Small tables with named rows and columns. After each table, cells are looked up by row and column.

tafi:
	rotaro	zapeku	lelos	puv	sel	vufa	fuvanil
vidu	88	74	118	115	76	167	101
zope	67	30	75	132	50	90	69
zimoke	123	147	100	77	136	91	100
leti	83	56	65	129	69	61	62
kefaril	107	129	166	79	112	187	170
liduf	102	125	173	80	107	162	194
buvizos	72	48	132	126	54	180	122
gotiras	108	107	90	103	107	136	64
vugu	108	136	154	69	121	149	166
bif	116	134	71	79	131	7	91

sel of bif is 131
zapeku of bif is 134
puv of gotiras is 103
lelos of vugu is 154
lelos of vidu is 118
zapeku of zimoke is 147
sel of liduf is 107
zapeku of liduf is 125
fuvanil of leti is 62
rotaro of liduf is 102
lelos of bif is 71
puv of zimoke is 77
vufa of buvizos is 180
puv of vidu is 115
lelos of leti is 65
vufa of vidu is 167
puv of vugu is 69

nog
fields: suf, seviku
ganer: [14, 43]
sevi: [53, 14]
dod: [215, 142]
buso: [113, 67]
bodul: [162, 43]

What is the seviku of bodul in nog? 43
What is the suf of sevi in nog? 53
What is the seviku of buso in nog? 67
What is the seviku of dod in nog? 142
What is the suf of bodul in nog? 162
What is the suf of buso in nog? 113
What is the suf of dod in nog? 215
What is the seviku of sevi in nog? 14
What is the seviku of ganer in nog? 43
What is the suf of ganer in nog? 14

sevog:
	zir	panos	diz	gid
tov	67.174	63.078	56.722	80.233
vok	67.116	10.520	69.892	63.655
midodi	64.155	9.342	70.016	60.828
zekime	68.982	55.296	60.827	83.397
baf	66.891	77.565	45.202	64.843
tirotur	70.941	46.826	64.154	84.366
tigivi	68.232	58.758	58.725	82.141

diz of tigivi: 58.725
panos of vok: 10.520
panos of zekime: 55.296
diz of midodi: 70.016
gid of tirotur: 84.366
diz of tirotur: 64.154
gid of baf: 64.843
zir of midodi: 64.155
gid of tov: 80.233
diz of tov: 56.722
panos of baf: 77.565
gid of vok: 63.655
zir of zekime: 68.982
gid of midodi: 60.828
zir of tov: 67.174
gid of zekime: 83.397
gid of tigivi: 82.141
panos of midodi: 9.342
panos of tirotur: 46.826
diz of zekime: 60.827

zekuruk.csv
,lif,gotez,rubet,sofan,lofo
mag,1653,-39760,23625,-76152,-5356
supopo,36543,-37377,7457,-61470,7929
dil,-8944,-38272,25838,-75951,-8908
zas,28825,-38832,11878,-66940,5044
dum,53726,-25647,-11395,-31159,14182
nofadud,47934,-32369,-2154,-47682,12010
muli,53870,-17783,-20149,-13555,13878
tova,20808,-39894,16102,-71599,1922
mepabug,51374,-28972,-6689,-39579,13313
tob,42905,-35412,2753,-55230,9978
gedaze,-30194,-33421,29225,-70876,-16984
mib,11464,-40319,19699,-74246,-1188
rovupo,54167,-21919,-15925,-22006,14440
runul,-18999,-36213,28326,-73976,-13072

supopo, rubet: 7457
nofadud, sofan: -47682
dil, lofo: -8908
rovupo, sofan: -22006
tob, lofo: 9978
runul, rubet: 28326
nofadud, gotez: -32369
muli, sofan: -13555
dil, lif: -8944
zas, sofan: -66940
tob, rubet: 2753
Row with the largest lofo: rovupo

romo:
cols = popa, pude, bami, domupo, tono, vadid, lutaver, pul, gusi
sab: [154, 187, 231, 153, 126, 140, 151, 156, 139]
ranudo: [108, 151, 204, 133, 129, 180, 182, 187, 149]
daz: [93, 147, 101, 118, 166, 157, 180, 157, 169]
medapi: [219, 130, 126, 162, 148, 124, 126, 130, 190]
pemi: [220, 133, 60, 170, 161, 171, 179, 160, 154]
futugos: [175, 118, 59, 119, 153, 174, 176, 113, 147]
bibomef: [38, 105, 173, 149, 124, 184, 138, 144, 160]
sonunu: [130, 179, 163, 184, 118, 174, 130, 170, 169]

bami of futugos = 59
domupo of medapi = 162
pul of medapi = 130
lutaver of daz = 180
domupo of daz = 118
bami of pemi = 60
domupo of sab = 153
bami of sonunu = 163
lutaver of medapi = 126
pul of sab = 156
lutaver of futugos = 176
tono of bibomef = 124
lutaver of ranudo = 182
popa of medapi = 219
pude of medapi = 130
lutaver of pemi = 179
lutaver of bibomef = 138
vadid of daz = 157
bami of ranudo = 204

